In the data rows, the value 128 means zero.
Here are some numbered points:
[112 108 127 125 115 124 137 136 137 118 127 123 146 155 148 160 145 155
 139 155 177 166 167 155 172 178 168 155 173 169 168 162 176 177 158 173
 150 172 180 174 158 154 170 165 175 158 151 152] 0
[ 87  85  86 103  96  85  91  86  83 104 107  89  82  83  90  98  90 101
 109  92 113 113 153 137 148 150 171 159 156 168 156 147 158 157 161 153
 164 165 166 149 146 159 169 153 156 132 150 144] 1
[ 79  59  75  57  74  69  64  59  59  77  71  75  64  88  62  69  70  83
  73  86  79  88  71  74  76  83  85  80 103  94  86 114 102 103 111  99
 127 117 131 106 120 135 102  91  95 113 107 101] 2
[213 238 215 211 205 201 208 191 199 205 204 205 201 182 200 200 187 184
 185 187 202 205 194 198 186 193 178 180 205 188 189 202 180 192 194 187
 195 194 197 175 184 180 178 200 167 171 178 181] 3
[119 135 119 139 134 149 152 165 159 150 166 150 156 155 189 161 168 164
 152 180 183 179 170 180 170 183 176 185 178 189 196 181 175 186 192 174
 181 168 174 197 191 186 197 182 207 205 210 230] 4
[123  94 108 104  97 119 115 107 117 115 125 104 113 137 124 128 119 113
 118 105 113 112 123 118 116 101 127 108 115 143 121 138 136 156 153 149
 137 150 157 163 156 123 143 135 145 155 154 112] 5
[176 182 198 189 190 200 194 200 199 182 206 198 200 197 184 199 204 201
 197 207 184 181 189 189 193 187 192 186 163 179 161 161 170 180 192 177
 190 172 184 169 164 180 166 157 170 181 171 140] 6
[111 133 135 126 121 125 110 127 113 114 126 126 114 124 121 114 106 109
 121 112 110 104 101  96 122  99 106 115 104 114  95 109 114  99 108  97
 111 106 101  81 106 112  85  97  88  68  91  99] 7
[ 71  89  75  78  89  92  69  85  94  87  95  86  97  97  91  93  98 112
 144 150 174 160 185 183 184 156 174 177 170 162 171 168 168 163 163 174
 179 167 169 161 169 158 137 162 157 160 152 139] 8
[ 94 102 127 138 123 142 135 135 133 149 148 160 142 152 155 163 152 176
 151 142 155 144 132 137 139 124 119 163 142 145 155 144 140 155 155 165
 161 160 160 150 174 161 172 175 159 176 167 156] 9
[150 161 152 147 157 145 152 135 143 145 154 140 164 188 181 202 186 200
 180 186 198 196 176 199 196 192 194 192 189 206 188 206 207 192 202 197
 189 194 189 183 182 197 201 193 200 179 190 196] 10
[115 117 102 115 110 115 116 112 110 107  97 120 111 107 113 120 108 109
 111 132 134 109  99 112 121  99  91 109 100 106 115  92  98  96 100 104
  98  96 105 104 105 107 103 122 105 110 109  94] 11
[ 94  96  97  80 105 108  94  98  85 108  94  95  95  92 102  89  87  79
  92  77  82  91  86  76  98  95 106  74  79 113  98 100  90  96 106  95
 110 117 114 105 118 107 100 100 119 125 139 141] 12
[114 125 115 116 120 116 122 122 140 133 123 134 106 126 127 123 142 128
 132 131 145 132 168 139 177 145 159 165 159 171 173 161 161 157 144 165
 160 178 160 147 177 156 153 146 148 150 142 143] 13
[146 153 158 140 143 135 148 146 145 126 143 123 121 132 150 116 119 153
 128 124 137 115 129 122 109 124 104 118 118 117 119  98 113 109 100 111
  90 114  83 107  93  92 102  96  90 112  96  96] 14
[188 173 193 171 175 176 182 174 170 185 189 185 173 186 178 182 177 200
 185 185 186 181 175 190 179 174 169 175 172 170 186 181 180 182 174 173
 182 183 167 171 178 182 160 206 178 171 171 167] 15
[109 133 130 114 111 123 133 140 133 119 104 129 119 117 127 131 123 122
  99 105 110 109 103 107 102 119 101 129 107  96 119 100 104 100  88  97
 114 105 116 105 118  92 109 101 105  80  89  97] 16
[178 194 186 189 206 189 194 189 199 199 185 186 174 189 183 194 185 190
 189 168 181 186 178 197 203 171 179 198 190 181 186 178 172 192 170 186
 184 188 174 204 185 189 162 178 175 182 172 160] 17
[145 143 140 146 132 123 137 135 142 126 133 148 123 129 128 135 137 124
 129 130 118 102 129 122 122 123 100 111 121 141 114 100 108  98  96 105
 105  93 108 105 109 102  95  90 118  98 107 102] 18
[155 158 144 146 164 138 140 150 151 161 145 137 140 129 142 134 141 145
 142 142 125 123 143 123 139 136 124 134 129 140 123 120 121 151 131 134
 121 110 125 115 123 135 127 160 182 174 182 181] 19
[162 149 164 166 168 170 149 146 154 162 160 155 157 143 153 149 142 143
 160 151 126 137 150 164 162 141 166 178 164 169 177 188 183 180 184 187
 181 205 191 190 188 186 196 178 191 187 186 166] 20
[114  97 102 100 115 107 103  93  98 109  84  97 103  92 102  97 109 103
  96  90  95  90  97 109  86 106  98 119 101 108 110  98  83 102  93  96
 105 109  97 100 118 101 104  93 103 121 103 103] 21
[123 118 111 101 104  86 112  93 108  93  92  95  80  91  97  83  95 112
 107 100  88  85 107  98  82  98  95  97  99  93  80  93  90  95  84 108
  84  65  75 114  96 104 112  86 106  96 105 120] 22
[ 79  90  83  84 103  76  85  89  77 100  90  78  72  80  87  87  85  82
 104  80  78  97  81  88  79  92  94  90 103 101 113 113 107 116 139 124
 136 150 144 140 149 143 143 121 134 139 137 123] 23
[139 141 130 149 141 147 135 137 141 134 120 133 128 133 118 117 129 113
 112 129 111  93 130 126 129 104 109 133 123 118 112 125 123 126 111 103
 125 108 114  92 117 111 111 114  99 107  99 114] 24
[122 151 122 133 146 126 135 132 134 126 121 132 121 120 110 126 112 121
 115 133 102 108 112 128 121 103 100 110 108 109 110 111 102 123 114 103
 110 103  94  86 110  93  99 106  92  96 101  96] 25
[110  82  78 102 101 104 117  96  95 104 101 114 110  97 105 112  92 114
 105 103 106 101 113  99 102 104  94  92 105 101  99 115 106 111  98 111
  99 117 122 104  97 114 129 112 112 121 145 113] 26
[130 147 156 149 144 125 145 151 160 141 155 138 150 174 158 165 159 161
 163 153 170 179 169 158 158 170 187 183 178 162 187 188 182 172 182 193
 181 182 190 214 195 202 190 219 204 218 210 199] 27
[133 127 131 120 113 123 121 112 100 112 115 108 125 107 116 123 114 110
 100 105  85 102 100 108 100  96 117 101 107  92 114  98  91 117  93  98
  92 101 103  89 100 107 103  98 100  98 106 106] 28
[95 87 90 84 77 76 87 76 65 80 71 90 84 86 82 75 76 70 66 78 90 71 76 81
 66 72 70 77 86 60 70 85 56 68 75 69 71 64 61 62 60 39 41 48 58 55 68 92] 29
[163 209 187 216 202 213 192 194 204 212 196 198 193 193 193 203 199 191
 206 189 173 200 201 194 181 204 184 194 190 185 183 206 188 192 184 189
 178 186 173 188 182 189 179 173 188 161 165 165] 30
[ 46 111 110 111 124  89 132 143 156 153 168 163 165 159 173 177 166 161
 167 183 161 170 177 168 168 180 169 161 193 171 177 194 185 177 202 216
 214 217 187 204 224 215 217 232 219 228 213 219] 31
[159 146 154 139 124 138 129 128 121 117 126 111 121 115 116 127 121 131
 125 109 138 102 116 141 117 115 107  94 101 112 106 101 106  81 100 110
 105 118  99 105  92 111 100 102  84 101  98  99] 32
[157 147 149 146 145 161 130 140 125 130 139 112 141 118 110 120 115 109
  90 134 124 141 121  97 115 104 119 124  99 109 122 126 122 110 105 107
 102 103  91  98 118 104  96  84  86  98  88  75] 33
[206 207 214 183 209 174 181 182 206 208 190 193 192 202 196 187 207 203
 195 192 187 194 192 174 199 194 184 206 185 190 194 184 186 187 200 167
 171 183 168 189 179 195 191 188 179 175 171 177] 34
[123 114 132 116 136 147 134 119 138 106 126 133 115 117 123 115 113 146
 112 111 128 122 119 147 153 113 136 141 131 135 128 135 121 128 132 129
 114 128 121 116 121 117 122 121 122 125 107 108] 35
[ 56  67  46  80  67  64 105  83  87  77  69  72  78  76  89  83  93  94
  76  87  98  92  94 110 117 116 102 116 130 119 112 123 129 117 128 120
 119 122 113 128 145 140 126 124 121 129 117 125] 36
[123 113 123 123  90 111 114 112 116  90  98 102 102 115 105 102 120 105
 105 114 118 114  92 110 108  98 104 107 121 118 100  91 102 107 110 103
 113 106 103 115 110 109  84 118 110 115  95  97] 37
[105 132 135 132 143 125 136 115 146 134 116 135 138 133 134 145 129 114
 146 158 155 131 136 131 129 154 131 136 135 122 132 135 140 113 134 122
 126 126 113 127 119 117 125 124 127 111 135 123] 38
[170 220 219 208 195 205 210 203 206 206 192 200 193 198 184 191 202 182
 202 196 174 186 189 194 181 172 200 186 184 184 195 175 184 181 178 187
 197 169 166 175 170 181 178 181 188 162 162 172] 39
[208 213 193 202 204 202 195 204 199 198 198 225 205 182 200 214 202 190
 203 191 188 190 173 183 205 187 206 197 190 176 201 208 197 204 187 176
 196 202 188 195 192 198 197 190 190 187 199 180] 40
[105 116 121 117 113 111 109 110 131 135 120 125 124 118 117 129 128 104
 122 115 129 136 135 140 149 143 129 163 146 151 162 161 167 155 152 151
 144 140 165 174 151 174 138 150 166 140 157 152] 41
[ 61  73 104  91 102  94  96 113  94  99 103 111 108 123 127 119 132 129
 131 138 127 136 135 144 133 135 123 129 132 123 132 154 138 142 137 155
 137 127 147 151 142 137 153 131 148 135 134 144] 42
[161 180 165 146 152 137 144 128 143 137 150 134 155 163 149 137 136 150
 143 138 137 145 145 120 142 132 115 140 130 136 122 131 138 121 136 133
 109 139 132 164 146 169 181 179 185 183 200 197] 43
[115  92  96 104  83  77  88  80  87  84  87  82  84  85  76  77  66  60
  78  81  84  82  78  67  72  64  80  88  76  75  78  69  67  79  70  64
  65  59  72  61  59  41  48  63  51  57  51  42] 44
[133 114 133 115 133 124 125 123 122 137 122 117 112 130 130 106  86 115
 109 127 103 119 115 102  99 111  96 138 122 122 112 100 118 102 117 124
 100 117 108 107 106 116 105 113 101 114 117 103] 45
[108 112 115 123 114 109 107 117 105 104  94 114 101  99 105 116 110 129
 121 113  97 107 123 130 126 105 108 110 106  97 113 105 106 105 111 115
 107 100 116 111 108 104 106  94 102 114 102 123] 46
Which point above is nearest to each new point by angle, seen from the average point of the numbered points? Its number follows each.
[146 138 126 129 123 126 127 119 142 138 123 152 125 117 134 118 105 107
 128 121 108 110 134  99 113 113 116 118 117 113 116 135 117 108  95 108
 125  98 110 114 108 120 108 116 103  96  94 115] 7
[87 96 85 97 93 85 79 60 94 78 66 80 79 63 82 76 67 77 74 75 72 64 65 62
 76 82 58 60 66 63 66 52 91 67 69 65 53 48 84 46 54 46 34 56 49 42 34 44] 44
[ 89 127 100 124 127 117 141 141 170 178 175 176 171 188 186 186 169 185
 203 189 194 198 177 192 174 172 183 184 183 183 185 185 183 177 185 181
 197 172 183 164 182 181 173 170 164 172 161 159] 10
[138 109 105 106 102 109 107  93  94 117  96  89  99  79  94  89  82  98
 100  94  82 105  95  82 107  91  84  92  83  98 103  90 104 103  83  83
  88  74  89  93  81  93 108  88 101  94 101  88] 44
[ 67  70  66  88  94  88  74  88  96  74  98  98 111 102 106 113  96 127
 111 114 119 112 111 142 133 123 135 124 136 141 130 134 122 121 143 118
 126 145 118 137 138 118 144 158 142 125 141 116] 36
[148 156 124 121 139 137 115 137 126 123 134 123 126 130 127 127 100 131
 130 121 102 110 107 116 117 113 111 110 120 106 114 122 120 102 100 102
 102 101  93 108  91 100  88 102  91 101 100  97] 25
[ 85 128 132 137 128 125 117 121 122 133 128 125 129 109 102 111 141 109
 112 108 105 123 103 111 116 113 110 114  99  99  93 104 106 111 102 100
 102  99  98  95 101 100  88 100  98  82 102  69] 7
[ 77  58  67  59  42  57  63  65  75  62  84  73  78  77  67  50  87  67
  74  82  59  87  72  95  86  77  75  92  82  92 102  97 121 130 119 108
  99 106 107 102 122 105 116  98 113 114 104 117] 2
[119 121 117 125 123 114 120 114 112 109 114 103 108 102  96 113  85 122
 111  92 104 101 119 102 101 119 119 104 110 121  88  89 115  85  89  97
  89  96  96 101 111  94  94  94 104  79  78 104] 44
[ 90 109  84  92  86  87  91  86  77  71  71  71  77  69  77  81  76  77
  83  82  84  72  57  70  80  75  73  64  60  70  71  76  89  57  58  76
  67  52  68  63  65  58  62  77  61  64  88 113] 29
[139 138 153 132 115 127 134 119 118 131 122 119 141 127 121 125 130 118
 137 120 122 124 114 109 115 109 133 107 123 118 118 108 121 101 114 123
  95 119 120 108 115  97 105 104 104 144 154 154] 28
[163 148 138 149 155 159 153 134 143 136 149 136 119 116 127 129 135 121
 114 132 135 124 130 119 118 126 129 117  98 124 122 109 111 124 117  99
  93 119 111 102 107 107 133 129 153 161 174 186] 19
[117 136 134 135 127 135 144 151 148 140 146 137 144 138 163 153 156 149
 150 148 146 150 133 152 143 145 158 140 147 141 135 138 143 131 136 147
 134 137 141 127 121 143 128 153 130 123 135 120] 6
[114 114 121 111 112 119 109 117 120  93 101  92 116 120 107 109 119  95
 117 108 104 107  88 103  96 117 111  98  96  94  95 109 109  86  99  99
  92 112 115 105 104  95 105  88  99 190 182 177] 12
[ 57  79  73  41  57  70  46  71  59  68  63  68  71  88  61  73  65  49
  71  53  69  87  76  84  90  81  94  84  75  94  81  99  85 115 107 113
 102 122 119 107  98 100  96 109 121 112 117 105] 2
[144 149 129 117 166 134 129 127 143 121 128 124 131 121 115 126 107 146
 122 112 116 115 103 115 106 123 111 103 119 102 122 121 113 105 106 117
 112 116 107 123 108  95 102 100  83  95  90  82] 25
[161 149 150 160 151 183 150 126 150 139 133 140 132 124 146 124 122 119
 115 126 119 115 127 113 122 121 120 113 113 115 128 127 110 123 111 124
 172 152 167 184 170 188 169 163 176 181 177 194] 43
[ 87  93  79  91  84  81 112  96  85  77  74  64  69  79  62  72  70  77
  76  70  75  80  64  63  77  83  81  77  63  62  72  61  65  56  66  53
  73  61  57  63  67  62  56  58  56  35  42  45] 44
[103 112 115 103 116 107 118 130 135 133 139 133 147 119 154 131 151 133
 132 154 150 151 147 155 144 161 151 144 137 148 143 166 144 165 150 133
 164 161 154 160 176 156 167 174 165 161 150 164] 31
[121 125 120 124 117 108 128 128 106 111 106 105 121 123 126 115 122 103
 107 116 117 111 115  99  99 121  99 100 102 117 118 102  99 104 109 122
 121 128 108 148 144 160 186 170 192 186 171 166] 23
[ 58  71  64  68  94  61  94  70  90 103  96  83  91 100  98 146 150 160
 160 174 182 182 177 176 165 179 158 159 173 167 171 169 167 154 166 159
 171 154 164 145 153 152 166 154 160 161 155 145] 8
[ 88 102  97  93 118 110  89  97 112 104  89  75  99 112  91  92 100  95
  97 111 115 122 103 119 113  99 105 106 116  95  95  98 116 111 122 122
 110 100 117 107 126 116 107 123 107 102 117 122] 2
[124 143 132 131 125 145 133 125 142 138 143 124 152 148 129 150 154 145
 161 153 133 145 149 136 126 146 148 137 126 132 142 117 133 133 123 118
 140 116 142 140 120 121 131 141 156 146 137 142] 19
[123 144 144 148 125 143 142 146 143 136 142 154 140 166 153 143 169 151
 153 158 150 160 133 135 139 128 147 137 132 156 130 132 123 131 145 147
 125 139 146 158 127 136 153 149 148 144 134 122] 6
[131 125 122 114 131 116 110 129 110 117 120 135  95 113 117 106 112 127
  98 100 108 102 100 103 132 123 120 118 118 104 127 107 128 114 138  99
 114 117 113 121 140 113 122 117 126 108  90  86] 44
[141 130 129 124 120 131 115 126 111 119 112 124 132 108 105 108  99 104
 115 120 102  99  89 111  94 110 115 100 104 108 104  77  95  85  96 118
  78  99  93  82  89  89  67  92  86  95  99 107] 28
[181 145 146 132 139 139 144 131 146 136 141 138 133 128 117 123 137  98
 123 116 120 130 113 131 127 118 108 110 113  91  96  97 105 101  98 114
 102  98 106 109  76  98 118  81  93  96  72  95] 32
[ 81  70  80  80  96  92  89  82  83 103 109 119 164 165 166 175 180 188
 181 182 170 161 178 172 173 185 173 187 181 178 165 169 183 172 164 163
 167 154 158 162 158 159 162 169 144 148 161 145] 0
[ 75  98 114 141 135 149 148 134 131 145 151 153 149 149 156 142 140 134
 145 115 161 152 145 141 148 125 141 135 135 142 144 136 125 131 125 139
 148 145 149 153 147 148 139 176 156 143 152 162] 9
[ 94  90  81  91  87  88  80  93  96  95  71 101  97  95  98  85  79  99
  95  89  97  87 129 128 110 140 124 139 134 142 135 138 160 154 165 169
 158 155 154 159 146 151 142 147 144 133 148 159] 1
[140 132 122 133 113 123 115 117 119 114 134 117 131 125 132 122 120 130
 121 119 116 111 101 110 101 112 111 134 105 107  88 121 122 110 112 125
 158 164 165 144 154 174 166 176 174 173 184 191] 43
[127 120 116 100 109 130 117 122 119 113  98 109 110 111 112 111 101  97
 113 119 117  97 108  88  94 112 101 119 100  94  79  95  97  90  90  96
  86  95  98 101  85  84 101  75  96  82  76  89] 44
[159 150 145 137 139 136 133 149 151 122 136 128 138 145 123 123 123 109
 132 121 137 135 114 115 144 129 124 108 130 112 134 117 106 116 114 109
 114 126 128 149 154 170 170 161 189 174 167 211] 43
[129 136 134 118 130 114 134 117 134 117 124 125 113 125 140 121 115 116
 104 108 130 115 109 112 112 118 122  79 111 116  94  89 100 128 100 103
 102 114 119 116 115 122 126 123 111 111  97 103] 28
[ 93 124 124 123 115 127 115 125 126 125 102 102 136 134 117 133 126 126
 109 103 127 121 133 129 127 109 139 124 132 133 123 124 134 124 116 114
 114 128  95 110 115  99 116 131  98 116 109  95] 44
[119  85  88  98  80  98  93  90  97  84  92  70  72  60  70  70  87  74
  78  78  91  67  71  81  48  72  70  67  75  91  78  49  52  63  65  62
  59  54  50  57  56  60  59  69  61  64  45  44] 44
[142 155 144 126 136 124 132 120 130 129 124 121 122 123 133 130 121 122
 113 104 117  93 115 125 112 120 112 122 112 106  93 108 107  90 106 129
  82 108 115  97 105  90 102  94 101  77 100 123] 32
[116 117 108 131 110 132 113 135 120 119 128 124 112 145 130 127 150 140
 125 134 158 125 138 140 121 142 146 142 129 140 128 128 136 147 128 135
 152 142 128 148 148 139 126 119 105 129 127 128] 42
[ 94  95  90 110  98 100  95  97  74  78  82  66  71  82  73  86  70  68
  69  71  48  68  79  59  74  71  54  66  59  53  46  58  70  64  60  73
  63  68  64  65  54  35  59  36  54  58  62  34] 44
[152 151 141 133 152 136 145 157 131 124 130 120 127 121 126 115 108 125
  99 126 127 124 119 108 138 110 110 114 118 105 109 108  98 117 105  94
 108 111 105  96  92  95  99 107  87  88 110  99] 25
[100 107  81  98  95 101  93  75  88  78  65  81  92  96  76  86  83  67
  94  98  92  85  87  80  98 109  93  85  93  96  94  99  93  76 111  97
 108 122 122  86 117 117 123 128 144 126 163 127] 12
[143 137 139 125 131 139 139 107 126 146 124 129 115 132 121 131 108 133
 125 122 124 142 121 141 130 108 109 113 118 119 121 121 127 128 120 123
 129 139 141 128 122 164 155 126 168 185 203 209] 43
[122 127 128 127 142 133 145 123 129 133 124 132 146 141 141 128 143 137
 125 133 136 135 144 132 127 142 125 136 131 131 132 124 140 121 134 128
 141 127 125 139 126 133 131 148 131 106 151 132] 38
[136 139 126 138 141 143 130 148 129 136 135 133 124 127 113 126 129 124
 118 122 127 146 138 118 131 133 131 126 135 127 136 122 116 123 121 117
 137 128 138 121 119 130 123 133 133 121 115  89] 33
[125 125 130 117 116 110 109 110 129 115 124 122 110 103 114 112 115 111
 106 105 100 101 111 105 106  92 122 109 113  99  97  89 110  91  96  83
  85  88  94  77  92  87  86  88 111  80  79  73] 44
[106 112 114 101 119 116  90 108 100 100 104  97 107  95 112  84 116  92
  92 103  99 101  97  94 102  90  92  98 107  98  91  99 103  96 102 104
 100 105  82  97 106 116  88  86  97  93 112 106] 29
[ 98 109 107 123 123 121 107 110 129 124 118 127 123 126  93 114 123 108
 109 123 117 129 100 128 110 125 119 117 119 130 133 119 118 120 131 113
 116 130 126  99 105 108 109 129 107 107 114 101] 44
[102  78  81  87  81  93  91  88  98  88 103  80  96  86  94  90  87 105
 104 111 137 137 123 113 112 135 144 151 156 142 138 187 170 164 167 157
 160 163 147 148 137 154 156 143 139 138 151 140] 1
[179 148 159 154 155 148 146 144 137 154 151 147 144 148 137 157 133 143
 156 133 142 149 149 150 141 134 153 128 127 127 135 131 134 145 136 132
 149 149 176 166 177 182 178 176 196 184 213 214] 43
[114 140 135 145 132 151 138 138 146 119 129 130 139 118 131 123 114 122
 116 132 119 105 133 128 107 118 127 105 109 115  99 123 108 115  96 111
 108  91 115  94 103 101 109  91  76  81  78  76] 25
[119 117 128 117 125 109 108 128 115  99 101 114 105 125 126 122 125 113
 115 109  95 118 113 117 118 111 109 125 129 111 109 120 127 137 136 132
 137 139 147 153 141 121 133 125 144 129 159 149] 23
[105 108 111 122 102 106 121 107 137 132 124 133 128 143 131 151 165 139
 144 166 164 168 156 168 169 167 157 151 175 158 174 175 165 155 162 160
 162 173 165 187 179 171 168 184 183 180 191 197] 31
[137 135 137 144 132 138 141 132 120 131 117 116 128 117 130 128 115 102
 118 113 105  98 116 124 112 103 110  95 110 111 109 117 111 100 120 100
  98  87  93  92  86  85  87  89  99  88  66  95] 25
[119 120 124 107 133 148 127 130 111 118 127  99 124 109 118 111  96 122
  96 115 107  86  96  92  90 111 122 107  82  85  83  93 105  70 112  99
  85  79 102  94  92  90  71  62  71  72  69  91] 7
[154 148 130 154 135 121 146 137 136 134 119 135 129 126 120 124 115 118
 112 120 127 105 114 103 108 121 111 105 107 116  87 117 107 105  97 110
 100  98  95 110 101 109 111 104 117 117  98  90] 18
[ 95 106 114 153 138 134 163 152 153 160 151 151 157 162 146 147 146 154
 139 159 156 140 150 140 147 155 154 143 158 134 156 155 164 144 161 153
 163 163 172 169 176 179 174 179 159 171 166 177] 31
[ 83  79  95  80  88  95  98  78  99  96  91  81  75  77  92  81 106  83
  81  85  97  79  81  90  77  96  92  98  91 105 120 104 104 108 114 119
 120 129 131 123 137 143 136 135 143 139 133 126] 23
[120 111 102 116 111 130  97 119 139 118 148 135 132 163 150 159 153 160
 147 169 161 163 155 144 172 148 163 154 173 161 148 170 164 161 184 188
 187 171 195 189 191 190 185 192 202 216 196 194] 31
[102 123 127 124 129 115 127 117 120 124 140 130 124 122 119 113 115 120
 119 119 114 113 128 114 111 119 124 114 108 121 101 101 120 124 102 115
 126 104 114 113 103 102 120 108 102 111 102  97] 44
[109 107 124 117 118 128 106 113 119 128 104 106 113 114 114 125 114 120
 115 104 118 125 108 108 110 118 121  97 127 119 125 116 103 106  88 114
 113  94 103  99  84 102  81  93  90  87 106  78] 44
[120 116 138 125 123 119 124 139 124 127 128 140 118 132 154 142 148 139
 136 137 130 135 135 127 144 132 143 137 140 122 153 146 134 152 112 149
 125 135 145 125 136 146 137 118 135 139 125 142] 42
[123 110 101 117 119  97 121 121  96 136 143 137 130 134 135 142 141 150
 149 145 154 147 154 154 160 158 153 149 151 149 156 154 166 165 156 155
 169 151 146 160 171 197 179 168 156 174 170 189] 31
[149 133 141 128 141 114 147 135 131 144 131 119 119 123 125 124 142 115
 130 122 125 119 118 126 122 133 122 132 108 117 107 107 123 115 110 124
 113 116 113 124 106 106 115 140 146 168 155 155] 22
[117 133 128 136 133 130 150 132 139 129 128 125 123 127 135 121 113 114
 108 110 115 127 107 129 129 101 126  98 128 109 112 117 104 102  88 122
  89  82  95 108 100  90 112  92  98  77 101  74] 25
[ 73  73  71  69  79  89  82  84  83  91  99 105  73  91 106  95  92  91
 103  99 115 109 131 131 106 111 120 137 135 138 123 132 128 120 113 136
 136 133 128 109 131 133 133 117 129 123 127 134] 36
[131 138 116 120 119 116 124 120 121 100 117 124  95 111 115 107 114 110
  91 102  92 107  98  96  95  98 104 109  81 108  99  97  95  92 100 108
  79  89  89  93  96  87  91  88  76  82  88  81] 44
[147 156 145 146 151 152 148 158 136 139 151 137 145 134 146 179 186 188
 176 175 185 170 167 200 179 184 191 198 211 189 196 189 201 201 190 189
 190 185 206 189 195 192 182 185 201 174 176 172] 10
[ 69  72  98 159 153 133 135 128 142 130 138 149 143 137 142 119 126 130
 131 120 140 106 117 126 115  99 101 119 125 131 109 106 113 108 117 114
 120 109 117 142 150 148 152 163 164 178 169 154] 26
[ 92  81  86  99  99  81  88  89  68  81  90  94 100 111  86  86  85  78
  83  84  80  88  95 100  88 103 120 120 124 118 126 146 127 136 140 145
 159 144 154 143 143 133 141 153 158 144 150 140] 23
[147 161 157 146 157 139 134 142 135 138 127 127 142 125 123 130 138 130
 141 138 138 124 134 123 134 132 126 135 122 126 134 135 128 130 130 109
 132 132 123 127 116 119 114 116 107  99 112 109] 33
[139 146 127 126 113 126 130 120 131 135 130 137 108 127 128 110 118 124
 130 123 116 110 118 118 122 123 115 123 122 104 108 122 121 105 126 107
  83 106 111 103 100 113 111  95 100 103  98 113] 7
[146 126 139 140 145 121 132 136 121 131 144 129 148 124 135 138 140 126
 125 111 110 132 124 130 129 138 126 109 114 112 123 111 128 151 103 122
 127 113 106 137 114 135 122 139 138 140 145 148] 28
[156 158 145 152 141 148 149 137 128 136 143 147 108 126 138 124 138 135
 124 124 110 119 129 120 138  97 117 101 112 102 109 111 118 108 109 100
  97 106  99 100 103  93 102 113 102 115  92 107] 14
[160 173 158 140 160 131 143 143 133 152 119 129 133 120 132 129 130 120
 125 117 125 124 115 113 122 115 125 125 121 118 102  96 105 110  99 114
 115 106 105 118 102  92 123 100 102 150 147 135] 14
[133 114 137 129 127 145 145 138 175 184 189 190 169 196 182 199 195 192
 182 197 178 188 189 196 176 189 194 171 184 196 186 193 179 179 186 177
 194 183 193 175 185 187 190 177 175 172 163 165] 10
[110  94 129 122 132 137 122 129 130 105 148 122 148 122 113 132 128 122
 141 145 127 151 119 130 138 159 157 137 126 131 137 119 133 118 136 109
 128 133 122 122 110 119 127 153 127 150 136 152] 38
[ 70  82  84  89  98  98 101 122 122 128 125 140 126 135 125 134 144 150
 140 133 122 135 136 148 145 143 134 149 139 146 163 149 150 140 140 138
 137 154 137 158 142 150 139 149 151 137 157 143] 42
[ 59  65  66  69 111  86  71  85  79  80  70  83  95 102  76  91  84  95
  97  83 105  81 102 113 136 142 150 172 186 191 157 146 160 158 156 146
 161 156 158 154 152 148 143 148 149 149 143 156] 1
[121 122 110 102 123 122 105 114 111 128 106 100  96 125 123 118 117 117
 119 107 110 115 112  99  99 110  89 104 117 107  89  97 111 106 114  99
 110 110 105 112  86 118 143 144 170 155 172 178] 12
[131 121 123 120 125 140 128 144 132 119 136 137 134 136 110 136 140 154
 134 142 143 155 147 147 142 153 140 144 126 143 149 133 128 143 144 146
 146 136 128 135 122 131 142 138 132 127 125 115] 0
[156 160 139 160 139 130 143 144 139 151 134 127 137 144 134 137 140 137
 130 129 113 119 127 132 124 137 123 125 125 147 115 127 134 119 128 124
 114 129 126 104 116 114 112 114 123 103 107 118] 18
[106 102  86  94  96  81  82  86  77  55  77  59  65  66  74  86  66  81
  91  74  75  66  78  69  67  73  74  59  70  70  72  70  50  65  68  51
  88  46  53  63  43  57  62  51  53  51  50  29] 44
[139 121 142 148 144 146 146 124 131 123 129 143 144 142 142 117 152 129
 139 130 135 138 128 139 120 159 134 141 131 143 131 149 126 121 133 116
 141 122 151 141 120 123 126 130 125 138 119 121] 18
[131 125 130 123 137 121 129 118 131 128 109 109 107  96 113  85 114 100
 100  96 102  98 106 108 127 107 113  95 101 102  91  92  91 107 105  97
  79  77 102  88  81  70 100  79  89  76  70  95] 44
[119 138 139 118 116 111 132 117 122 117 120 129 123 130 119 130 117 132
 141 140 135 127 132 134 143 142 148 140 127 123 131 126 138 113 115 120
 113 134 119 137 120 135 129 119 113 102 100 119] 7
[103  91  92 116 112 118 112 132 119 119 137 126 117 140 128 143 134 148
 157 156 177 172 153 165 154 167 175 174 171 169 163 166 167 178 184 178
 169 192 151 173 168 152 146 160 161 130 152 160] 0
[147 137 157 115 135 125 126 136 116 129 127 127 139 107 133 119 128 106
 119 133 122 119 115 124 116  94 104 117  99 124 121 111 118  94  97 116
 119 103  99 111  85  95  90  97  90 103  85  86] 32
[ 89  98 126 131 114 114 129 129 132 125 136 129 138 143 148 164 141 140
 143 149 159 163 148 129 140 130 150 145 145 140 139 124 122 131 136 128
 120 138 152 125 160 155 150 132 140 145 161 152] 9
[141 152 145 145 141 150 140 140 146 148 141 155 141 131 137 125 139 119
 135 138 159 132 131 121 128 129 137 133 125 132 143 134 136 148 126 114
 126 124 144 114 135 111 135 124 117 121 164 164] 19
[174 166 155 150 159 154 174 151 146 157 139 138 146 151 135 147 135 135
 143 152 147 162 142 140 132 133 120 147 145 152 137 135 162 163 180 180
 193 177 178 183 178 174 187 182 190 192 187 200] 20
[ 25 100 102 117 111 131  95 119 104 142 141 142 164 155 146 152 181 162
 171 162 167 166 161 164 175 164 176 171 181 170 179 168 185 174 174 194
 204 190 205 179 192 203 217 202 209 202 201 199] 31
[86 70 59 69 72 75 64 84 76 76 65 73 82 81 73 74 75 67 64 67 72 68 80 78
 88 76 67 72 68 62 60 72 83 59 73 70 55 64 50 48 54 66 42 50 70 51 55 72] 29
[ 68  80  75  73  82  65  71  90  73  89  84  55  92  64  88  79  91  92
  76  70  86  76  95  94  66  79  84  89  85  93  96 109 106 112 110 103
 129 139 109 128 134 139 135 138 136 144 140 143] 23
[ 80  85  78  60  85  76  89  84  86 100  97  97 105  93  81 103  80  84
  94 107 118 129 153 153 168 166 180 173 178 154 173 177 144 158 140 154
 170 164 161 164 169 154 145 158 150 144 141 153] 1
[135  90 100  96 115  97 108 122 113 105 129 116 107 116 121 100 113 105
 126 113 105 118 106 107 102 110 100 107 121 103  85  94 109  90  88  99
  98 105 105  75  95  89  81  83  95  67  88  78] 44
[103  99 107  86  91  78  93  96  77  96  87  92  81  85  80  74  91  70
  74  68  77  76  72  76  77  79  67  80  72  60  74  67  58  54  55  67
  66  72  68  75  73  77  76  60  93  85  95  98] 29
